In the data rows, 128 means zero.
Every row has a hidden score from 0 to 40. What is each row's score? 20 is about the middle. The score is a weighted sum of the row's numbers plus the product of two more (or one squared), each taken from its middle value.
[ 96 158 121 140  93 156  93  91 165 166 172 165 145 108  97 168 131 105
  88  88 122 168 109 145  94 164  88  95  94  94 139  99] -> 14
[170  81 137 119 172  84 171 171  82  83  90  78 102 156 171  85  93 149
 172 175 163  90 144 107 167  84 170 162 172 167 107 151] -> 29
[ 57 203 100 137  60 204  50  56 200 196 213 200 185  69  50 199 188  79
  63  61  64 213 104 124  43 196  60  76  59  54 168  59] -> 14
[ 97 162 120 135  92 156  87  92 165 167 172 164 143 106  97 168 127 100
  86  87 127 168 112 144  94 163  87 100  92  93 147  92] -> 19
[ 84 171 115 145  81 169  83  86 172 174 170 177 149  93  86 174 152 112
  81  79 108 165 113 151  86 173  84 102  80  88 137  96] -> 20
[116 135 122 110 123 134 119 106 144 138 132 130 116 117 136 137 139 137
 111 125 111 145 134 106 109 144 131 109 125 123 119 115] -> 19
[ 71 153  87 127  77 177  85  75 179 181 169 178 145  86  91 179 155 111
  78  76  88 177  93 123  74 180  74  89  75  71 110  70] -> 19
[112 162 135 156  97 159  89 103 138 157 155 161 140 116 102 162 138 103
  98 102 118 151 123 148 110 154 101 119  95 112 161 129] -> 30
[ 82 169 108 137  84 176  86  87 178 171 171 174 158 107  87 174 149 103
  82  81 104 161 104 151  96 173  82 105  83  80 146  98] -> 12
[173 106 147 114 172  92 173 176  96  83  82  87 126 166 160  84 116 153
 172 171 154  81 148 121 174  83 175 169 170 164 118 173] -> 17
[ 55 214  85 160  55 209  46  53 212 200 212 206 176  62  48 204 190  63
  59  55  74 214  85 154  46 199  56  59  55  46 174  59] -> 6
[173 102 155 113 172  91 169 170  87  83  79  86 110 157 158  82 129 159
 173 175 145  89 147 110 160  84 176 159 174 173 122 170] -> 24
[165  97 130 120 161  94 163 156  92  94 111  97 111 145 170  94 102 143
 166 161 125  98 125 104 163  93 166 138 163 156 108 147] -> 33
[198  73 173 125 192  63 198 197  55  64  60  63 107 191 190  62  84 172
 190 191 177  51 162 120 200  64 193 193 193 201 113 202] -> 22
[131 149 136 106 128 128 122 114 141 136 111 147 131 118 115 126 162 140
 128 123 114 141 143 131 103 136 135 123 134 138 132 141] -> 8
[104 146 125 119 116 147 108 104 143 147 123 152 132 108 100 145 157 125
 110 112 117 156 129 131  99 145 116 118 110 124 135 120] -> 21
[111 134 131 127 109 149 118 106 126 145 121 144 126 121 121 136 142 131
 115 122 102 143 125 117 100 150 117 109 108 128 128 116] -> 26
[149 118 138 128 148 103 143 152 117 108 120 114 130 140 138 115 107 133
 147 136 150 100 130 150 159 104 146 142 144 142 133 138] -> 10
[113 116 111 130 115 119 116 104 127 145 153 139 120 109 132 141 117 127
 112 110 121 141 121 124 116 142 113 112 117 116 108 103] -> 26
[ 85 183 117 134  79 179  75  80 180 176 177 179 150  93  89 175 163 102
  80  80  90 179 111 130  81 176  85  85  82  88 159 100] -> 8
[120  85 117 132 136 109 157 134 105 114 122  96 105 137 151 119  94 143
 143 146 144 111 120 126 131 120 121 137 137 123  94 100] -> 28
[195  78 171 119 191  64 187 192  63  66  65  65  94 179 182  66  91 166
 187 191 179  64 170 116 192  66 192 183 191 197 127 196] -> 22
[180  84 151 113 180  81 181 182  78  76  79  75 116 176 172  77  97 158
 179 180 160  70 148 122 186  77 180 171 178 174 117 173] -> 25
[122 165 144 107 102 135 101 118 156 151 147 146 138 110 117 144 136 131
  98 102 123 146 135 119 115 149 121 117 117 122 134 137] -> 9
[ 69 142 130 129  80 179  72  72 173 178 183 184 114  85 104 179 138 101
  79  82  76 174  86 107  84 174  76  93  78  76 126  75] -> 5
[112 127 118 121 114 141 128 110 137 145 136 144 128 124 130 134 133 133
 117 111 106 128 115 121 115 146 120 119 111 123 117 119] -> 17
[101 124 107 123 105 155 118 113 140 150 144 135 140 123 128 145 131 121
 107 110 103 134 105 117 121 152 103 114 106 108 123 108] -> 24
[167  98 138 104 167  92 175 172  94  88  81  88 127 153 165  86 123 158
 171 166 143  79 143 115 168  87 171 167 164 161  98 157] -> 25
[117  85 113 129 132 112 154 130 108 119 126 100 106 130 154 122  97 135
 141 144 133 119 119 117 128 127 116 131 131 116  95  96] -> 33
[168 123 153 108 170  92 159 166  99  90  78  99 118 140 133  87 154 152
 170 171 133 106 156 118 147  88 173 149 170 173 133 173] -> 17
[130 109 110 126 135 121 148 137 123 119 117 110 118 131 145 124 118 126
 139 141 127 118 130 117 133 120 129 137 135 122 110 119] -> 23
[133 108 132 120 143 115 140 136 116 114 118 119 121 130 139 112 119 141
 145 144 132 124 130 121 141 113 148 130 143 142 121 128] -> 16
[173  75 138 111 176  67 176 183  88  77  81  78 112 142 179  76  81 138
 175 181 181  79 161 118 173  78 174 170 175 174 114 172] -> 35
[144  94 125 124 151  96 149 143 101 103 126 103 112 136 154 105 100 142
 154 150 141 105 132 126 157 102 152 131 151 143 109 121] -> 26
[150 108 133 114 159 106 158 160 109  98  86 101 125 144 144  98 137 143
 163 158 134 102 144 122 147  96 159 157 156 149 117 149] -> 18
[168 113 148 111 170  89 158 165 104  89  78  99 121 134 136  88 150 149
 170 168 147 104 161 124 150  87 172 148 171 175 133 170] -> 17
[177  88 152 111 176  75 171 174  79  80  80  77  92 146 166  80 101 153
 175 179 162  95 168 110 167  79 178 154 180 181 118 167] -> 26
[158 111 140 146 162 107 164 167  97  94 101 106 142 160 139  97 118 140
 165 152 153  81 125 161 166  94 156 166 151 155 123 158] -> 12
[135  87 121 128 147 102 161 148  99 102 118  92 106 149 154 108  86 130
 152 149 153  99 127 137 151 107 128 148 146 129  97 103] -> 25
[185 102 163 116 181  78 177 182  81  76  75  80 102 161 168  77 122 154
 180 181 162  78 164 117 178  75 184 172 182 185 138 188] -> 17
[152 109 127 117 160 105 163 161 112  97  88 105 135 146 136 101 132 146
 162 155 143 100 141 133 153  97 156 162 155 147 119 157] -> 14
[163 101 136 126 164  93 161 161  90  94 105  88 109 152 157  92 109 140
 167 164 151 105 136 110 152  91 164 147 167 163 116 150] -> 28
[169 107 148 108 170  93 171 172  93  86  83  87 131 163 160  86 119 154
 172 170 150  83 147 121 171  85 172 164 169 167 117 171] -> 24
[101 132 108 129 105 156 120 120 141 149 145 141 144 131 124 145 127 114
 109 107 103 128 104 120 123 152 102 119 107 104 129 114] -> 17
[ 78 175 101 138  81 180  82  85 183 175 177 177 166  99  81 177 157 102
  80  76 105 165  98 159  91 176  78 104  79  76 152  91] -> 9
[ 61 203  88 146  61 201  55  59 204 193 201 198 170  68  59 197 184  74
  65  61  75 203  90 142  55 193  63  67  61  56 160  66] -> 8
[194  70 170 102 188  80 186 190  64  71  70  63  93 187 159  72  75 194
 187 190 169  79 169 108 189  69 193 158 187 182 143 193] -> 17
[181  77 142 130 177  72 185 183  75  76  90  76 101 170 181  76  76 152
 179 176 165  65 142 131 189  77 177 169 180 177 107 168] -> 24
[ 76 151  93 135  79 171  82  78 168 178 173 172 138  82  97 177 146  96
  80  79  90 182  99 122  75 177  78  85  80  79 121  74] -> 24
[ 71 190 113 136  71 187  63  69 192 185 187 187 149  81  69 187 174  86
  71  72  93 197 109 145  62 184  71  81  71  70 154  78] -> 8
[166 122 148 119 161  97 157 161 106  95 104  98 124 154 151  94 122 139
 164 159 146 103 138 120 153  93 164 150 166 161 126 159] -> 18
[157  91 133 123 160  95 151 152  99  94 112  89 105 140 162  98  96 139
 160 163 145 108 134 108 158  96 160 133 163 148 119 131] -> 35
[ 80 171 100 130  82 179  87  87 183 172 166 173 164 105  90 173 154 106
  82  80  91 159  97 137  98 174  82 102  81  79 141  97] -> 10
[113 102 117 129 125 120 139 131 126 133 130 112 127 123 131 128 105 133
 122 118 141 128 121 137 136 129 113 134 121 115 104 102] -> 24
[164  88 140 129 164  89 160 165  98  90 111  85 109 150 161  94  88 143
 164 165 159  95 134 131 169  90 162 149 166 150 120 142] -> 24
[147 116 115 139 154 111 159 165 124  98 100 102 140 145 132 108 119 126
 155 150 155  90 142 149 163  98 140 165 146 139 121 145] -> 15
[117 147 119 112 115 139 112 108 150 141 137 140 124 123 128 139 142 127
 105 114 120 138 131 125 112 146 122 117 116 115 125 118] -> 17
[ 73 180  94 146  72 183  70  75 184 183 180 184 156  79  75 186 166  87
  75  72 100 186 108 147  71 181  73  90  72  72 145  81] -> 21
[190 100 169 122 185  71 179 189  76  71  70  76 109 170 165  72 114 157
 183 184 174  72 173 130 185  70 188 182 187 191 143 195] -> 15
[176  91 151 109 178  83 171 174  86  79  84  82 109 163 163  79 109 156
 176 177 149  86 148 110 173  79 178 159 178 175 123 172] -> 26
[165 101 139 108 167  96 166 168  95  89  86  91 125 151 163  88 126 153
 169 168 144  93 143 114 165  89 170 153 167 161 117 158] -> 28
[104 142 118 137 110 159 107 107 139 150 149 146 138 120 113 152 143 109
 107 115 106 151 113 112 108 153 105 114 106 110 138 126] -> 23
[108 152 119 136 103 146 105 104 151 156 152 151 140 115 108 156 143 114
  99  99 127 150 121 134 102 152 100 124 105 112 135 116] -> 15
[ 77 154  97 137  78 172  83  80 173 177 174 173 136  86  95 177 148  95
  80  78  97 178 101 128  79 176  78  86  80  81 129  77] -> 21
[ 75 171  93 134  75 181  72  75 180 181 178 180 147  82  81 182 165  95
  76  76  96 184 106 128  72 180  76  87  75  76 141  79] -> 18
[119 128 128 140 113 147 129 117 120 144 129 150 141 136 128 137 127 125
 122 112 113 127 112 137 124 143 111 119 106 119 126 119] -> 26
[135 120 125 128 140 125 143 138 115 115 118 118 125 133 138 115 119 137
 145 141 128 116 125 124 132 120 142 132 138 137 125 133] -> 19
[150 105 129 119 157 106 161 160 113  99  95 104 132 145 136  99 136 139
 160 157 138 100 143 127 149  98 157 154 156 149 115 153] -> 18
[128 126 140 112 131 125 134 120 128 136 119 130 122 133 133 114 147 147
 138 138 105 136 130 112 112 134 139 122 134 139 117 137] -> 13
[157 114 144 125 164 102 148 151 105  97 100 107 114 133 141  96 131 142
 161 159 142 114 148 128 147  94 165 145 161 159 129 152] -> 15
[ 71 183  95 142  71 186  73  76 190 183 185 185 167  88  77 185 157  88
  73  70  90 178  90 152  78 183  70  88  71  67 142  76] -> 12
[118 122 114 112 124 133 120 100 144 138 127 131 116 116 137 131 136 139
 112 129 112 151 133 105 110 145 130 104 126 116 117 110] -> 22
[ 90 138 115 130  93 154  90  91 162 162 157 151 121 100  98 162 142 123
  89  99 121 172 127 125  90 165  94  97  97  94 132  98] -> 24
[196  70 170 129 190  62 193 194  56  67  69  65  97 184 193  64  78 169
 188 189 178  59 160 119 194  65 191 185 191 196 112 194] -> 23
[173  79 134 121 172  78 178 175  81  81  98  81 106 162 178  81  81 147
 175 172 152  78 134 123 180  82 172 154 176 169 102 154] -> 29
[138 103 130 145 154  97 132 149 120 102 128 102 104 135 122 125  87 121
 134 152 173 118 144 160 159  98 129 142 147 134 137 110] -> 17
[ 81 194 118 135  75 186  69  80 187 179 182 184 161  90  77 181 168  93
  76  74  89 177 107 143  79 179  80  87  76  79 163 100] -> 5
[158 103 141 122 164 100 149 148 100  95  99 104 114 134 137  96 132 142
 161 163 145 115 145 116 147  94 167 143 161 159 126 151] -> 22
[ 86 178 115 127  81 177  76  79 176 174 170 175 140  90  96 174 160 104
  80  83  87 180 108 120  78 175  87  84  83  88 148  99] -> 13
[107 146 112 137 108 162 112 113 141 149 148 144 147 128 110 155 149 110
 107 110 112 139 112 121 116 148 104 123 103 110 143 125] -> 17
[ 71 177  97 133  72 186  71  71 185 183 180 182 146  80  79 184 168  99
  74  74  86 190  98 122  68 184  74  81  73  69 136  73] -> 13
[157 104 133 134 162 104 165 163  93  94  94  99 135 155 143  95 115 144
 165 157 147  87 132 139 164  94 159 160 155 155 118 151] -> 18
[ 79 198 116 134  72 189  66  77 191 182 185 188 164  89  75 184 174  89
  74  72  87 180 103 146  77 182  76  85  72  73 167  97] -> 4
[187  80 161 109 186  67 180 184  73  71  74  71  92 165 177  71  93 157
 182 186 168  79 168 102 183  71 187 165 188 187 126 182] -> 24
[136 110 113 126 142 121 152 150 120 109 108 111 127 133 143 118 120 124
 148 143 140 104 127 129 150 112 131 150 138 129 120 131] -> 19
[172  97 134 126 166  88 168 164  92  89 111  94 114 147 173  90  96 137
 169 162 143  85 130 107 173  88 170 146 166 162 109 155] -> 30
[ 87 158 108 137  89 169  90  91 171 165 163 167 147 111  95 168 150 110
  87  89 109 158 105 136 100 167  89 106  89  88 144 100] -> 13
[162 121 144 116 158  97 155 156 109  99 106 100 121 149 149  95 127 139
 160 158 140 106 141 120 146  97 160 140 161 155 121 159] -> 23
[147 122 130 126 147 106 144 152 117 106 121 113 120 139 134 111 108 134
 148 141 146 103 136 142 157 102 148 139 145 141 124 140] -> 15
[168  87 146 131 170  85 175 174  90  82  91  88 122 163 157  86  91 159
 171 167 160  74 143 154 180  85 171 166 167 161 120 162] -> 17
[105 140 118 128 104 144 102  95 145 155 156 151 128 112 107 152 132 116
  98 106 114 163 117 120  97 156 102  99 106 104 132 102] -> 21
[ 69 195 111 140  70 190  62  68 196 187 187 190 154  79  64 190 177  84
  70  70  99 198 106 148  61 186  69  78  69  67 163  77] -> 7
[114 117 115 126 115 130 126 111 132 146 141 140 131 112 131 143 122 125
 111 107 119 141 122 123 116 142 109 121 114 115 114 104] -> 18
[142 109 133 134 151 107 147 148 118 106 121 108 124 149 127 108 104 129
 151 149 144 114 131 145 143 107 133 135 149 139 129 125] -> 12
[ 58 198  88 144  60 202  54  58 205 195 201 199 165  65  57 198 187  76
  64  61  75 207  93 134  50 195  61  63  60  53 157  60] -> 7
[184  83 160 113 182  68 177 183  73  74  73  70  86 156 173  74  91 158
 179 183 174  83 171 118 179  73 183 165 185 187 116 177] -> 25
[101 159 124 139  95 162  88  95 150 160 152 164 137 108  99 162 152 117
  93  93 113 148 127 138 105 158 101 114  95 109 147 122] -> 21
[130  85 117 133 139 104 160 138 101 108 117  93 106 148 152 111  87 138
 147 148 147 104 126 130 145 115 124 144 138 119 100 100] -> 29
[162 114 151 102 167  95 157 157  99  92  81 100 112 139 141  88 156 159
 168 169 123 121 156 104 135  91 173 138 170 170 124 166] -> 26
[175  80 144 111 177  84 178 177  80  79  84  76 103 168 173  81  96 160
 177 179 150  78 142 107 181  79 177 161 175 174 113 166] -> 28
[ 71 181 107 131  72 185  68  66 189 184 187 185 141  80  74 185 170  94
  73  74  86 196 100 118  63 184  74  70  74  69 142  74] -> 7
[149  98 131 125 159 110 162 150  95  97  98 101 120 148 155  97 121 152
 164 161 121 101 126 112 149  99 160 142 156 153 112 140] -> 27
[ 97 114 115 122 103 155 119  93 127 155 134 147 127 114 127 142 140 134
 109 111  87 158 103 103  96 158 108 100 100 113 112 100] -> 29
[ 98 121 101 135 104 147 129 110 149 151 145 149 143 123 126 147 118 111
 108  97 118 125 108 146 129 152  94 124 106 100 110  98] -> 20
[ 56 209  88 155  57 206  49  55 210 198 209 203 173  64  52 201 187  67
  61  57  74 211  85 146  48 197  58  62  56  50 167  61] -> 7
[116 171 150 158  94 165  87 105 146 158 161 165 144 118  97 166 142 101
  95  96 122 149 130 161 114 156  97 117  92 110 168 132] -> 19
[194  73 163 124 188  64 191 191  58  68  71  67 105 180 189  67  82 165
 187 187 172  61 152 113 192  68 189 181 189 193 109 189] -> 27
[183  76 142 134 180  69 187 188  73  73  85  73 106 177 187  73  72 154
 181 178 171  62 145 139 193  74 179 174 183 181 111 173] -> 25
[ 99 150 119 124  92 153 100 105 151 161 150 152 147 109 113 159 141 121
  94  93 117 152 115 121 101 160  99 113  98 102 121 108] -> 17
[170 123 149 116 166  94 160 165 104  91 100  95 122 159 152  91 115 144
 167 164 149  96 149 129 157  90 167 154 168 163 123 164] -> 16
[ 83 152  81 166  89 182  96  78 159 170 150 158 172 102 104 170 155  93
  86  85  94 162 110 150 118 174  87 110  81  80 127  90] -> 39
[137 104 132 150 153  95 123 144 122 102 134 101 104 133 113 132  84 113
 126 146 173 120 146 170 158  98 125 140 145 134 141 107] -> 18
[174  86 151 108 175  77 166 171  82  82  83  79  89 147 170  82 105 157
 173 178 151 100 165 108 160  81 178 149 177 179 114 163] -> 30
[177  80 150 114 178  84 180 179  80  77  79  77 109 171 175  78  97 154
 178 179 159  73 143 114 184  78 178 166 177 175 117 170] -> 25
[ 93 159 117 135  86 163  87  88 164 168 162 170 142  99  94 168 151 121
  86  86 111 161 120 143  91 167  91 109  88  92 133  98] -> 19
[189  77 165 109 187  66 181 186  70  70  73  68  94 167 179  70  92 159
 184 187 171  74 168 105 186  69 188 169 189 192 124 186] -> 27
[167 100 132 120 164  88 164 160  91  91 110  95 115 145 169  92  99 142
 168 162 139  91 130 110 168  90 167 140 164 161 113 148] -> 31
[ 71 183  96 133  71 186  69  72 189 184 183 184 153  79  75 184 173  96
  73  72  93 188 103 133  67 184  72  86  72  68 144  80] -> 13
[ 63 199  93 142  63 199  57  61 203 192 199 197 163  69  62 195 183  77
  66  63  78 201  90 136  56 192  64  66  63  57 158  66] -> 6
[104 147 122 135 102 150  98  96 149 157 157 153 130 108 108 157 131 119
  96  99 121 163 114 133  97 156 102 102 104 107 134 100] -> 19
[ 93 109 115 118 102 156 122  90 126 158 133 150 128 111 135 143 152 138
 107 113  82 161 105  95  92 161 107  90 100 114 108  92] -> 26
[111 131 113 124 116 138 125 110 132 143 131 146 133 123 133 133 137 138
 117 116 102 136 111 117 120 147 120 111 110 120 119 108] -> 22
[160  89 136 132 162  92 156 160  99  90 112  88 109 144 160  97  91 136
 162 164 155 105 135 118 162  92 161 141 165 147 122 137] -> 30
[116 165 135 139 101 153  97 116 151 151 150 154 144 126 107 154 134 112
  99 100 129 140 128 151 122 151 106 121 102 111 151 134] -> 22
[ 75 160  97 142  75 175  82  78 175 179 174 174 146  88  91 179 148  99
  78  77  99 176  98 130  75 179  75  94  76  73 117  79] -> 22
[ 83 184 117 133  77 183  74  81 183 176 180 181 154  91  84 177 167  99
  78  78  92 176 108 136  79 178  82  88  80  84 161 102] -> 6
[113 123 126 124 113 150 129 109 128 147 129 148 135 131 131 136 137 124
 118 117 104 132 112 127 114 148 112 111 104 123 122 118] -> 21
[ 86 194 127 146  75 183  68  82 181 179 180 186 162  91  77 181 168  93
  77  76  98 171 109 157  82 178  80  95  77  84 164 107] -> 6
[173  97 131 124 167  84 171 169  88  88 114  91 119 153 175  88  95 142
 171 163 148  86 131 118 175  86 172 153 167 162 108 157] -> 31
[ 66 171  81 146  69 188  75  72 193 186 185 186 169  83  76 188 156  89
  72  67  90 178  90 160  76 186  67  85  68  62 126  68] -> 17
[141  83 122 143 151  95 166 156  98  97 115  89 106 159 155 105  82 141
 156 153 162  91 130 148 158 103 129 157 150 133  98 111] -> 22
[ 74 173  97 148  74 181  71  75 179 182 179 183 148  80  78 183 166  94
  76  74  94 184 102 128  71 180  75  85  74  76 142  78] -> 16
[109 150 128 148 100 159  91 102 135 154 152 154 133 106 105 158 143 114
  98 107 114 156 123 128 101 156 107 110  98 115 154 118] -> 25
[ 89 164 116 139  84 165  85  87 166 170 167 174 148  95  87 171 152 116
  84  82 113 163 115 147  91 170  88 106  84  88 138  96] -> 20
[189  76 157 118 184  74 188 186  63  71  69  70 102 177 185  70  95 167
 185 186 155  67 148  95 184  72 187 175 185 189 104 185] -> 30
[185  83 160 107 184  69 178 182  72  73  76  71  92 163 177  72  97 158
 182 186 161  83 162  99 181  72 187 163 187 187 122 181] -> 28
[ 91 155 106 129  99 159 102 101 162 159 126 163 153 112  90 161 168 117
  96  94 118 149 126 150  94 158  93 123  95 106 134 118] -> 25
[175 105 152 113 175  86 170 175  85  81  77  84 113 162 155  80 128 157
 175 175 152  83 155 120 164  82 177 164 175 177 121 175] -> 22
[ 98 152 126 133 105 153 101  99 153 158 132 163 141 103  93 155 160 121
  98  99 119 161 123 139  96 152 101 115 102 116 144 116] -> 22
[ 95 152 115 131 105 155 107  98 158 156 137 156 134 114  97 155 156 121
  98 101 109 159 122 142  94 156  99 111 103 110 134 111] -> 19
[180  98 158 110 178  80 171 175  82  78  80  83 101 153 169  79 118 158
 177 179 146  90 162 102 169  79 181 158 181 183 129 180] -> 27
[ 73 178 103 148  74 184  69  73 187 181 187 181 156  96  77 183 145  88
  74  74 100 189  95 149  74 181  73  81  74  72 154  77] -> 18
[ 68 187  99 151  68 190  64  69 195 186 195 188 163  86  69 190 150  77
  70  68  98 192  87 156  69 186  67  72  69  63 160  73] -> 14
[122 144 133 136 110 151 118 116 123 141 125 147 128 132 116 140 140 126
 118 121 114 133 128 143 111 143 115 120 108 127 135 130] -> 30
[ 96 119 120 157 104 132 117 122 126 144 142 132 156 137  98 159 116 157
 119  97 103 129 108 128 136 150 121 145 107 129 138 141] -> 23
[105 158 137 128  92 143  89 104 152 164 161 156 137 103 113 159 132 115
  91  91 123 163 127 136  99 160  98 107  98 103 129 108] -> 20
[113 120 117 127 113 127 121 112 129 148 144 145 128 112 127 142 122 123
 110 107 129 145 121 130 124 144 108 123 110 112 115 105] -> 32
[191  82 167 110 187  69 184 187  66  69  70  68  93 175 183  69  95 167
 185 188 172  72 166 106 187  69 189 175 188 192 131 189] -> 22
[111 161 135 151  98 162  91 105 141 156 154 159 137 116 101 160 135 108
  98 102 116 152 126 143 109 154 102 113  97 111 159 129] -> 27
[196  68 167 115 191  57 192 197  57  66  59  62  91 177 189  63  79 170
 189 191 188  58 178 122 197  64 192 190 194 199 111 192] -> 25
[151  96 133 133 159 109 163 154  95  97  96 101 124 150 150  97 118 147
 164 159 137 100 126 116 155  99 160 146 156 152 114 143] -> 21
[156  99 136 132 163 106 164 162  94  93  95 100 131 149 150  97 117 145
 165 160 141  87 129 130 159  95 160 155 156 151 114 148] -> 22
[172  80 140 121 174  82 174 174  81  82  89  75 103 160 171  84  90 144
 174 177 170  85 150 111 172  81 172 164 174 167 110 154] -> 28
[138 125 130 135 143 123 144 144 117 113 122 120 135 146 133 114 123 134
 146 138 136 104 127 136 139 113 139 147 139 136 126 141] -> 11
[106 133 116 127 109 153 123 124 147 146 144 140 150 135 131 143 127 120
 111 109 110 118 111 127 135 150 103 124 107 108 126 121] -> 13
[139 115 126 120 144 111 141 140 120 112 120 118 119 133 141 111 121 133
 145 140 134 116 133 127 144 110 148 126 142 138 122 129] -> 16
[ 70 182 101 150  71 188  67  72 188 184 191 184 159  90  70 186 152  80
  72  71  97 190  93 150  72 184  70  75  72  68 153  75] -> 15
[157  92 132 128 162  93 155 157  99  93 110  88 110 145 162  97  89 135
 161 164 152 106 139 115 161  95 160 136 164 151 116 133] -> 31
[143  91 131 116 129  88 115 116 128 115  99 128 105 155 134 104 147 142
 130 142 111 113 160 103 108 129 136 112 136 126 131 130] -> 34
[125 146 136 105 130 131 124 111 140 135 113 146 122 117 117 122 161 145
 128 132 109 142 139 117 101 139 140 119 132 137 127 134] -> 8
[121 164 141 132 111 143  95 114 148 151 147 150 127 117 106 147 148 106
 104 110 130 158 136 132  98 145 111 112 120 128 149 131] -> 10
[167 109 151 129 165  98 160 168  94  88  90  96 121 153 143  88 122 154
 167 168 151  92 151 135 163  89 170 154 165 169 138 164] -> 15
[134 110 110 126 141 120 147 146 127 111 113 107 121 129 146 121 113 124
 144 142 135 108 128 122 141 115 130 143 138 123 116 125] -> 22
[ 72 192  98 143  69 190  68  74 194 185 188 188 165  89  74 186 168  81
  72  69  85 184  86 147  72 185  70  78  71  67 159  85] -> 9
[103 154 132 127  93 147  87 100 156 164 162 157 137 101 110 159 130 116
  91  93 126 163 123 126  96 161  99 104  99 103 131 110] -> 19
[ 73 177  96 143  73 180  71  75 180 182 181 183 154  79  81 184 166  90
  76  73 100 183 107 140  70 181  74  86  73  70 147  79] -> 17
[ 99 150 123 141  97 152  92  93 158 162 165 160 139 111 100 165 133 107
  91  93 120 165 113 138  97 161  93 101  97 100 135  99] -> 16
[169  86 146 120 173  83 175 174  91  81  84  85 118 162 163  83  89 159
 172 171 162  75 148 141 181  83 172 164 171 169 115 159] -> 17
[ 86 179 120 128  78 173  77  88 174 176 168 173 155  91  90 174 156 110
  80  78 109 175 112 130  80 174  86  97  82  84 134 102] -> 13
[122 144 123 134 116 101 157 117 105 131 121 132 136 110 170 125 140 123
 138 125 143 127 138 100 132 134 109  92 121 141 115 111] -> 23
[165  84 146 116 170  90 170 165  88  85  85  86 107 154 163  85 104 160
 169 170 139  88 143 122 168  89 172 152 168 167 109 154] -> 25
[ 97 152 128 128 101 151  93 105 163 153 147 144 128 113  93 160 139 115
  91 106 141 155 140 143 105 155  96 125 101  98 141 112] -> 22
[ 65 178  79 148  66 192  71  70 196 187 188 189 171  82  72 190 156  86
  70  65  89 180  85 164  74 188  65  87  66  60 127  66] -> 19
[ 98 146 118 128  91 151  99 100 154 161 154 147 136 101 115 159 138 120
  93  94 113 157 114 116  98 161  99 111  97 100 118 108] -> 21
[160 106 139 140 162 106 166 164  98  93 102 103 137 158 141  98 116 142
 166 157 148  84 132 142 166  93 160 165 154 153 123 151] -> 12
[ 78 138  88 130  86 173 108  84 172 170 161 168 152 105 101 170 148 116
  86  83  96 154  95 130  94 173  80 107  81  80 111  83] -> 14
[ 78 151 103 140  82 168  84  82 167 174 168 171 133  90  92 174 140 102
  82  82 105 174 114 139  80 175  80  97  82  85 132  79] -> 30
[176 104 135 130 170  99 174 183 134  91  94  72 116 185 157  84 104 163
 170 162 141  69 120 141 179  90 161 156 166 159 114 166] -> 5
[100 153 127 135  99 151  98  94 155 159 164 157 133 108 106 159 130 112
  94  96 117 166 114 134  98 159  97  99 100 101 132 107] -> 17
[150  83 128 139 158  95 170 162  95  93 107  87 112 165 156  98  78 138
 160 157 168  88 137 149 167  97 139 161 154 135  98 118] -> 23
[149 104 129 134 154 118 157 161 100  99 104  97 125 158 148 102 105 138
 161 158 143  93 130 121 161  99 148 156 147 146 121 147] -> 22
[178  94 153 110 180  84 173 175  86  79  86  81 111 165 162  80 110 152
 176 177 158  84 153 116 178  79 179 161 178 176 130 173] -> 23
[ 99 153 126 129 100 151  96 102 161 155 150 149 124 110 101 160 141 120
  91 104 136 157 139 142 103 157  98 118 102  99 136 102] -> 20
[106 155 127 139  96 158  91  97 152 158 150 162 136 107 106 159 147 115
  95  98 112 153 129 131 102 157 105 115  95 109 146 123] -> 23
[ 75 203 113 138  68 194  63  73 197 186 191 193 171  85  68 188 179  82
  71  68  83 185 100 152  71 185  72  85  70  69 170  96] -> 3
[ 76 187 106 134  73 186  70  77 189 181 181 184 163  94  79 182 159  88
  75  73  89 178  96 146  77 181  74  82  75  74 155  86] -> 9
[118 117 119 141 113 119 122 109 122 144 158 143 132 113 139 143 110 121
 113 103 133 143 116 134 124 142 112 121 114 120 121 107] -> 26
